One turn moves each row of this set onto another row. After a few examples, where does it send each row asked below?
gedi: [ -7  17   7   0  19 -17  -7 -19   6  22   0  12  18 -10   2   3  -5   2
 -10  20 -13  -1  11 -17  29 -22  -2 -13  12  17  -3   1  11  16  -9   7
 -13  -9  12   7 -22  23  -7   1 -17 -10   0  12  -1   2  -3 -12  14]
somop: [ -9   9  20  13  10  -5  -3 -23   9  12  14  -5   3   3  -9 -30  -6  21
   9  15  10  -7   2  -5  17 -23  -8  -5   3 -16 -17   4  -7 -12  -7  -8
 -18  -5  -7  -5 -16   9  -9  -6  -4   8  -2 -11   0 -11  17   6  -2]
Nasem: [ -7  18   7  -7  -1   2   2 -11 -15   9 -17  12 -13  -5 -12 -29  -8   8
   8  11   1  17   5  -3   8  -9   9  10  16 -12 -14  -2  14  20  15   9
  -7   0  -6  -1  -9  -1  -6   8 -19  -1   2   3 -17  -2  -8 -10 -14]
Nozul: [  8  23  20   8  22  -8   2  -5 -12  14   2   4   9 -11  -7   4 -10  16
  -8  22  -4 -19   9  -6  32 -23   3   0  -1  13 -12 -21  30  20   2  19
  -4  -4  -8   5 -20  23   0   1 -22  -7  -4  11 -13   7  -7  -7   9]
mes: [ -8  20  14 -12  -4   2  -2  -9  -2  11 -24   9   1  -8  -5 -18 -13   9
   3   5  14  14  11  -3   1  -6   9   6   8  -5 -14   2  12  20  30   8
 -13  -8   9  -7  -9   0  -5  18 -17   5   7   9 -16   0   4  -6 -10]
Durit: [  1  21  10   2   7  16  -6  -9  -3   6  11  -9  19   8   0 -10  -9   3
  -3   2   4  10   7  22   4  -4 -20   9   2  -4 -21   4   1   4 -10  -8
   1   3   0  -5  -1  -5  -3  10 -13  22   9 -16   2  -2   3  -5 -15]
bora: [ -7  14  10  22  26  -8   2 -22   7  20   8 -10  19  15   3 -16 -12  26
   6   8   3   3  13  -4  16 -13   0  14   3 -14 -21   0   0   4  -2  -3
  -5   6 -17 -21 -12   8  -8 -11  -6  13  -4 -12   5   7  21   3 -16]
zivi: [ -7  18   0   7  24   0  -7  -3 -13  22   6  12  16 -10  -3 -17  -8  -2
 -12  22 -16 -12  11 -10  32 -26  -3  16  -3  10 -11  -1  28  25 -10   8
  -1  -7  -4  11 -26  18  -6  -7 -23  -8 -10   9  13  11 -19  -2   9]
Lazus: [  0  23  16  11  21  -8 -12  -9   9  28   3  12  22 -24   6  -4 -21  12
  -8  21  -2 -15  20 -10  22 -26  -1   5 -21   6  -4  -5  24  20  11   7
 -10  -7   6   2 -25  30   0   6 -18   2  -7  18   5  15   3   7  11]
kiti: [-11  14  15  18  24  -8   5 -16   6  12   9 -13  17  19  -3 -19  -6  21
   8   6   2  -2  12  -5  16 -11   1  15   0  -9 -12  -3  -3  -1   3  -2
  -8  -1 -21 -23 -13  11 -15 -10  -2  14  -4 -10   4   3  21   3 -10]
taga: [ -7  18  20   9   4  20 -10 -11   4   4  14  -1  16   9  -7 -15 -11   9
   4  -2  12   7   7  18  11  -6 -21   7  -4   0 -18  14 -10  12  -4 -11
  -9   0   3 -11  -7   3  -2  16 -12  24  13 -10  -2   6  -3   6  -3]
gem: [  1   9  11   9  20  -6  -3 -11  -3  16   1  -8  33   9   4 -12   1  16
  -2  -1  10   0  10   3   9 -24 -11  10   3  -7 -28   1   7  -4  -6  -3
   0 -11  -4 -15 -12  -6  -2  -8 -10   0   1 -21   6 -11  18  -4 -16]
lir: [  7  19  18   8  23 -13   1 -10 -11  12   0   3   9 -12  -3   4 -10  15
  -8  24  -1 -20   9  -6  31 -24   1  -6   3  16 -16 -21  29  14  -1  16
   0  -3  -3   5 -20  22  -6   0 -17 -11 -11  13 -14   2  -1  -9   5]
babad: [ -6  18   5   1  26   1  -6  -6 -14  25   4   8  14  -6  -8 -14 -10  -3
 -17  21 -10 -18  10  -7  33 -18  -7  19   1  12 -11  -3  25  23  -6  11
  -4  -3  -2   4 -28  20  -3  -3 -23 -11 -14  13  12   8 -17   1  10]
Nevub: [ -6  18  15  16  23 -12 -13 -12  10  22   4  13  22 -22   8  -7 -19  13
  -1  19  -1 -15  21 -11  25 -26   0   3 -21  10  -7  -3  23  21   9   3
  -5  -8   6  -4 -26  31  -8   4 -12  -1 -14  20   4  17   3   6  11]
fosu: [ -5  10  15   3  19  -4  -3  -9  -5  10   0 -13  35  16  -2 -12  -3  14
  -4  -4  13  -4   9   3  13 -23 -11  13   3   1 -27   0   3  -6   0  -1
  -3 -18  -5 -19 -14  -1  -8  -8 -11   5   0 -17   3 -11  18  -4 -11]
tuto: [-16  17   3 -13   1   3  -6  -6  -7  15 -16  15  -2  -2  -5 -33 -12  -1
   3   3   2  16  12  -5   3  -4   3  21   4 -11  -7   9   9  23  24   5
  -9  -5  -1 -13 -16   3  -5  12 -14   2  -4   9   0   4  -4  -1 -12]
mide: [ -6  21   5   1  16 -11  -5 -11   6  24   2  12  18 -11   0   0  -4   1
 -10  21 -16  -1  11 -20  28 -20   1  -9   6  14   1   3  14  21  -7   9
 -17 -11  10  11 -21  20  -4   3 -21  -5   7  11   2   8  -7 -10  19]
lanik: [ -1  22  20   9   0  12  -6 -14   5   1  19  -5   5  -1  -6 -19 -13  13
  10   9   6   6   6  18   7 -10 -16  -1  -6  -9 -13   3  -4  -2  -5 -11
  -8   3  -6   0  -3   8  -5  12 -10  30   9 -11  -9  -1   5   2  -7]
Serev: [-17  19  -2  -6   1   4  -9 -11  -6  18 -18  15   5  -6  -2 -33 -18   2
   5   6   2  22  13  -5   2 -11   7  22   3 -13 -16  11  16  25  19   0
  -6  -6   3  -6 -11   3  -7   9 -21   9  -3   7   2   8  -3  -3 -15]
lekes: [ -3  16  16  12  23 -14 -12  -9   8  20   7  15  18 -18   8  -5 -15  12
  -1  14  -3 -14  19 -12  25 -25  -3  -1 -19   9  -1  -5  17  23   9   9
  -5  -6   1 -11 -29  32  -2   5 -11  -7 -14  19   3  14  -1   6  11]
ponem: [-11  12   1  12  27  -4  -9  -8 -12  19   6  14  16  -6  -1 -17  -8   1
  -8  19 -14 -12  12 -10  34 -27  -4  13  -1  14 -13   0  22  27 -11   5
   2  -5  -3   2 -28  20 -11  -7 -18 -12 -17  12  12  13 -17   0   9]
miled: [-14   5  22  22  18   8  -6 -16   3  11   3  -4  23  13  -7 -21  -2  24
   6   1  25  -8   5  -2  24 -21 -11   7   2   2 -33  18  -3   7  -3  -8
 -15 -11   6 -16 -17  -3  -8   0  -7   1   5 -14   3   0   4  10   2]
Lev: [ -1  21  18   8  17 -11 -12  -3   7  22   8  17  16 -21   3  -5 -15  11
  -4  15  -6 -13  17 -12  23 -28  -2   0 -21   6   3  -6  18  22  11  10
 -11 -10  -1  -4 -28  32   4   6 -18  -2  -8  16  -1  14  -2   4  15]
tanon: [ -8  19   8  -1  21 -15  -4 -21   8  25  -3   7  20 -11   1   4 -10   1
 -14  24  -9  -6  12 -15  29 -18  -1  -9  11  18  -7   1  16  13  -6   6
 -14  -9  18  11 -19  21 -12   1 -17  -7  -1  16   2   1   1 -10  14]
fedur: [-10  12  18  15  11  -5  -6 -29   9  17  10  -4   6   7 -10 -24 -17  26
   4  15  14  -5   2  -3  21 -24  -9  -1   8 -16 -26   8  -7  -8 -10 -11
 -18  -2  -4  -6 -16  12  -5  -6 -12  11  -3 -10  -2  -7  18   8  -6]
nopo: [ -9   3  20  24  18   6  -5 -12   5  11   6  -3  21   5  -2 -24   6  22
  11   3  19  -7   6  -2  20 -18 -11   1  -1  -3 -27  17  -1   7  -6  -7
 -13  -8   4 -12 -15  -8  -7   0  -1  -5   6 -18   6  -3   2   9   1]
zumod: [ -4  23  14  11   9  15  -2  -7  -4   1  18  -9  10  10  -5 -18 -13  10
   9   3   0   6   8  18   9  -3 -12  12  -6  -6 -13  -1   0   6  -3  -6
   1   6 -17 -12  -4   7  -8   7  -9  30   4 -11  -3   8   3   1 -11]
Gupi: [ -2  21  12  -2   5  15  -6  -5  -7   0  12  -8  19  14  -5 -12  -9   2
  -2  -2   3   8   5  19   8  -7 -19   9   2   1 -19   3  -4   4  -7  -7
  -2  -4  -4  -9  -4   1  -4   8 -16  25   9 -15  -3   0   2  -7 -10]
tep: [  0  23  21   6   1  12  -7 -19   5   6  16  -6   5   3  -9 -15 -20  17
   4   7  10   6   5  19  10  -9 -19   1  -2  -9 -19   3  -6   1  -5 -10
 -10   8  -4  -5  -5  11   1  13 -14  29   8  -8 -10   0   5   4  -9]
vip: [  8  24  15  14  22  -7   2  -7 -11  18   0   4  14 -17  -2   1 -12  17
  -7  27  -5 -17  10  -6  29 -27   7   1  -4  11 -17 -19  37  19  -1  15
  -2  -3  -5  15 -16  18  -5  -2 -23  -2  -3   9 -10  10  -4  -8   5]
sizer: [ -6  20   7  -3  -5  -2  -5 -10  -2  12 -22  16   4 -11   1 -19 -12  13
   8   5   9  23  11  -2   1 -16  12   2   6  -9 -16   5  15  24  21   5
 -10  -8   9  -3  -6  -1  -3  14 -21   6   9   3 -15   5   2  -9 -14]
lopub: [ -1  24  12  12  12  15  -4 -13  -2   7  16  -9  11  10  -3 -16 -18  13
   5   5   3   7  10  19  10  -1 -15  14  -4 -10 -19   0   1   9  -5  -7
   1  15 -13 -12  -2   6  -3   8 -11  29   3 -10  -1   8   3   3 -17]
Kel: [ -5  16  17  14   5  20 -10 -10   6   5  14  -1  15   2  -2 -19  -6   8
   7   2  10   6   8  19   7  -5 -18   4  -6  -4 -16  13  -6  10  -6 -13
  -7   1   5  -5  -5  -3  -4  15  -8  23  13 -13   2   5  -3   5  -5]
Reme: [-11  22   6  -5   0   4   2 -17 -13  13 -22   7  -7  -5 -13 -28 -18  11
   3  15   6  16   7  -1  10 -10  12  16  16  -9 -23   1  19  19  15   4
  -8  -1   1   5  -6   0 -11   7 -23   8   2   7 -14   2  -4  -7 -15]
monop: [ -6  23   9  -2  20  -8  -4 -17   8  30  -2   7  18 -10  -1   4 -10   0
 -17  24  -9  -7  13 -17  30 -13  -1  -4   9  15  -3   3  16  19  -4  10
 -19  -6  16  11 -21  19  -4   5 -21  -4   4  15   5   5  -4  -6  16]
gep: [-11  13   5   7  30  -2  -7 -10 -10  20   5   9  15  -7  -3 -15  -9  -1
 -12  21  -9 -18  11  -8  34 -18  -6  18   0  15 -13  -2  23  24  -6   7
   0  -2   1   0 -29  20 -11  -5 -15 -14 -20  15  13  10 -15   2   8]
zila: [  6  20  13  13  22 -13   0 -10 -10  12  -1   4  15 -15   1   2 -11  17
  -5  25  -3 -15   9  -6  30 -31   6  -6   1  16 -20 -19  33  16  -4  13
   2  -5  -2  10 -18  20 -10  -4 -20  -5  -9  10 -13   6   0 -11   4]
Kuzi: [-10  18  16  -1   0   9  -6  -8  -9  11 -18  14  -4 -11 -11 -34 -20  13
   7   8  18   6  12   4   6 -13   7  23  -3 -11 -21   2  19  23  29   3
  -6  -5   2  -7 -14   5  -6  13 -18   6  -6  11 -10   7  -4   5 -12]
Netun: [ -6  14  12   4  -3   6  -9  -4 -10   9 -14  20  -7 -14  -4 -36 -13  14
  12   5  10  12  10   1   4 -20   7  14  -4 -15 -17   2  16  27  23   3
  -4  -5  -4  -8 -15   3   0  10 -18   1  -3   5 -11   7  -8   2 -14]

somop goes to miled
Netun goes to mes
Where do these go?
zila goes to lekes
Lazus goes to mide
tep goes to Kel

One turn moves each row of this set onto another row. After a few examples, where does it send each row asked below?
Voda: [ 10  -9  -7   5   6 -12  -3  30   4   9  -8 -16]
sato: [ 14 -20 -11   4   8 -32  -8  23   4   2   3   5]
kadu: [  8 -17 -13   2  13 -31 -15  25   5   0   5  -3]
digul: [ 4 -3 -5  3 12  1 10 24  1 18  9  1]
maban: [  6   8  -3 -15  12  -1  -6   6  -2 -10  14 -17]
Bek: [ 0  6  2 -1  7  5 -5  8  0 -5 24 -3]
vafo: [  0  -3   6  -5  -2 -18  -2   4 -13 -22  18  -2]
Sazi: [  8 -13  -6   1   2 -24  -3  29  -3  -1 -11 -19]
Sanat: [ 12 -16 -13   5  13 -24 -11  25   9   8   5   3]
Melem: [ 15 -15  -4   4  -1 -20   5  28  -1   7 -12  -8]
gofe: [12 -4  7  1 -5 -6 11  4 -6 -4 17 15]
boru: [ 15  -4   2 -16  -2 -21   7   0 -14 -18   7  -4]
Nuze: [ -3   1  -7  -8  15 -13  -2   6  -2 -26  11 -10]
kupef: [ 14  -8  -2  -4   3 -19  18   1  -4 -18   5  12]
noluk: [-11  -3  -4  -7  13 -19  -4  24 -11  -8   9 -19]
Vaf: [ 9  2 -7 -1 16  6  8  7 10 -4 12  6]
zin: [23  1  0 -9  3  2 12  3 -1  3 10  5]
Vezog: [  7 -15   2  -1  -2 -28  18  19 -15  -2   1   6]

Nuze goes to Vaf
Vezog goes to noluk
Voda goes to Melem
Where do these go?
vafo goes to Bek
Sanat goes to sato
maban goes to zin

One turn moves each row of this set onto another row. After a few examples, where does it send each row asked below?
Mibep: [-18   3   4  -4 -14   8   1 -12 -21  18 -13  -5  -1]
gupig: [-10 -19   2  11   1  12   9  -8   4   7 -21   9  -2]
dav: [ -5  -5  -7   4   9   9  14 -15 -27   6 -19   1 -12]
Viz: [ -4 -13  -4 -10  -1   7   7 -12 -17  17 -10 -11   5]
kag: [  1   7 -17   5   5   2  23   0  -1   6 -20   4  -9]
zel: [-21   0   0  17   4   2 -15  -3   4  -2 -11  -6 -13]
gudom: [ -9 -11   6  27  14  11   0  -9 -13  -1  -3   5  -5]
Pemen: [ -4  24   4   1   0  14  15  -2  -1   6  -4  11 -15]
Redum: [ -7   8  12  -8  -2   7  11  -8  -8  10 -22   8   1]
Beno: [ -8  -6 -25  -8   1  11  -4  -3   0  -4  10   2  -1]
Vas: [ -5   7   3  22   0   4 -10  -5   1   8   3  13 -18]
vonat: [-14  23  12  -2   0   2  -4  -2  -9   4 -15  -1  -7]
pedir: [-12  13  -1  -3 -15  14  -3  -4  -7  18 -15 -10   1]
zopet: [ 6 -4  7 21  1 13  2 -8  1 11 -4 20 -4]
bup: [ -3 -13 -17  -2   8  12  -6  -3 -15  -3   8  -1  12]
losa: [ -9  22  -2  16   3   4  12 -18  -7   7  10   2   3]
kif: [-3 15 -4 13 -1  3 23 -3 -8 11  6  7  5]
lolu: [ -3   4 -11   8  11  11 -19   3 -13  -9   6  -4  -4]
fusik: [-10   2 -19  -7  -1   0  -5   7   7  -6  -2   6 -10]
foro: [-12  -6 -19  -4   4   5 -10   0 -11  -6  10  -3   3]
ruza: [  1   5 -18   0   4   6  23  -6   1  11   9   0  -3]
rodep: [  0 -13  -4   0  13   7  -6 -14 -15  -7  -6   6  12]
talud: [  0 -14 -15  -8   2  18  11  -9  -3   0  -2  18  -7]
Mubis: [-11   0  -9  16   3  16   7  -2  15   2  -5   8 -18]
Lumib: [ -5  -6  13  18   1  -2 -14  -5  -7   9 -12   9  -2]
repi: [ -9  14  -7  12  18  -2   0 -22 -16  -3 -11  -8  -7]
Zude: [ -2  18  15  10  11  11   9  -8 -21   4  -3   7  -4]
Dar: [ -2  10  -9  10  14   1   6 -12 -16   3  15 -11   3]
Mimiv: [ -5  19 -17   6   5  14  -2  -5  -4   5 -19 -12 -16]
bep: [-11   4 -12 -10  -6   6  -4  -2  -5  12  -5 -20  -6]
bog: [ -5  -2   3   9 -10   3  -7  -9  14  11 -15  15 -11]
reni: [ -2 -14 -21  -8   3  13   2  -8  -2  -1   5   4  10]

lolu goes to fusik
Dar goes to bep
Mimiv goes to kag
Where do these go?
kif goes to Mibep
reni goes to bup
Zude goes to vonat
zel goes to Mubis
zopet goes to Lumib

